Named moves, each a turn or a mirror, and the order they were made in; the first pair answered:
q_435 (before -> after):
-3	-8	0	-5	-1	0	2	-5	7	0	7	17	-6	-12	4 -> -5	-6	1	-7	1	0	1	-6	7	3	6	18	-3	-9	2
1	19	12	-5	1	12	3	-8	4	10	2	13	-3	10	6 -> 12	10	2	6	-11	-5	-5	3	-2	-14	8	4	-16	-12	10
-4	-3	3	6	0	-13	1	-3	-3	-6	-2	-2	-18	0	3 -> -8	1	7	2	7	-6	4	-9	0	6	-5	4	-13	11	3
q_798 (before -> after):
2	6	8	-4	-3	3	-4	-4	-1	-5	2	4	-6	-2	3 -> 2	7	8	-2	-2	5	-4	-4	0	-5	3	3	-5	-1	3
-2	3	5	-4	5	9	3	-4	1	7	-4	5	4	10	4 -> 1	0	5	-7	2	9	0	5	-3	4	-7	7	6	4	4
-9	4	-5	7	16	1	6	-13	6	13	-2	-11	9	10	-6 -> 4	-9	-4	-8	4	1	-2	18	-9	4	-13	1	16	-8	-9
q_888 (before -> after):
0	11	7	0	-2	7	-5	-5	2	-5	4	6	0	1	4 -> 6	-4	2	-4	-3	2	-6	8	-5	-3	-5	2	7	-5	-2
-2	3	2	0	3	-1	-2	1	0	-1	4	-1	7	4	-1 -> -2	1	-1	1	1	-3	-2	4	0	-2	3	-3	7	2	-2
0	7	12	-10	-6	10	-4	5	3	-8	-5	17	4	-1	-1 -> 5	-6	0	1	-9	-3	-7	10	0	-18	-3	3	-2	-14	-3
-4	-6	7	1	11	4	9	-3	-7	2	1	0	1	6	1 -> -1	-12	3	5	9	-1	8	0	-8	-1	1	-7	-1	1	0
q_702 (before -> after):
0	-6	3	-24	-4	1	6	8	-5	7	-13	4	1	7	6 -> 4	-11	-1	-23	-5	-4	6	11	-6	2	-13	0	0	1	6
-7	10	2	2	11	0	3	-12	6	11	4	-1	0	11	-1 -> -1	-8	-12	9	7	-14	-1	0	1	5	0	-14	-1	-3	-6
-6	-3	-9	3	1	5	1	-11	12	7	8	2	4	4	-2 -> -2	-10	-14	7	-3	-3	-1	-4	9	1	7	-3	1	-5	-3
Now pairs of rows:
(2 to 3 moves a pair)
5	-18	-13	-2	5	-10	-7	10	5	2	-4	-18	4	-11	-8 -> 1	6	-1	7	0	-4	-9	-12	15	-14	16	-9	-14	-4	7 -> q_888 then q_435
7	9	7	-1	-1	4	-9	-3	-1	-12	9	19	-13	-11	2 -> -4	-6	-8	11	16	-6	0	-12	6	14	-1	-6	-1	1	-12 -> q_888 then q_798 then q_702
0	-2	5	-3	4	6	3	0	1	11	-7	2	8	6	-3 -> 1	-9	-3	7	5	-6	3	1	3	6	-5	-11	4	-1	-4 -> q_888 then q_888 then q_702
0	13	10	-10	-7	12	-3	0	-2	-7	2	21	-1	1	6 -> 7	-13	-6	-6	-6	-3	-5	16	-10	-5	-10	4	6	-12	-3 -> q_798 then q_888
-6	11	7	-3	5	7	3	-11	5	4	4	4	-1	12	3 -> -2	-8	-10	10	4	-11	1	-2	2	1	0	-16	-2	-1	-3 -> q_888 then q_798 then q_435
-1	14	13	-7	2	16	-2	-5	0	4	5	14	11	10	2 -> 1	-6	-11	18	3	-11	-5	-7	4	-3	6	-18	-1	-4	-2 -> q_888 then q_435 then q_888
-2	-5	-10	5	5	-4	3	-5	2	1	-2	-21	-7	-4	-2 -> -4	-3	-5	-6	9	5	6	-3	0	15	-10	-11	5	4	-7 -> q_798 then q_435
-6	0	2	-3	0	1	3	-3	-2	19	-7	7	17	16	-8 -> 0	-14	-11	14	-9	-19	-2	4	-4	0	1	-12	2	-3	-6 -> q_888 then q_798
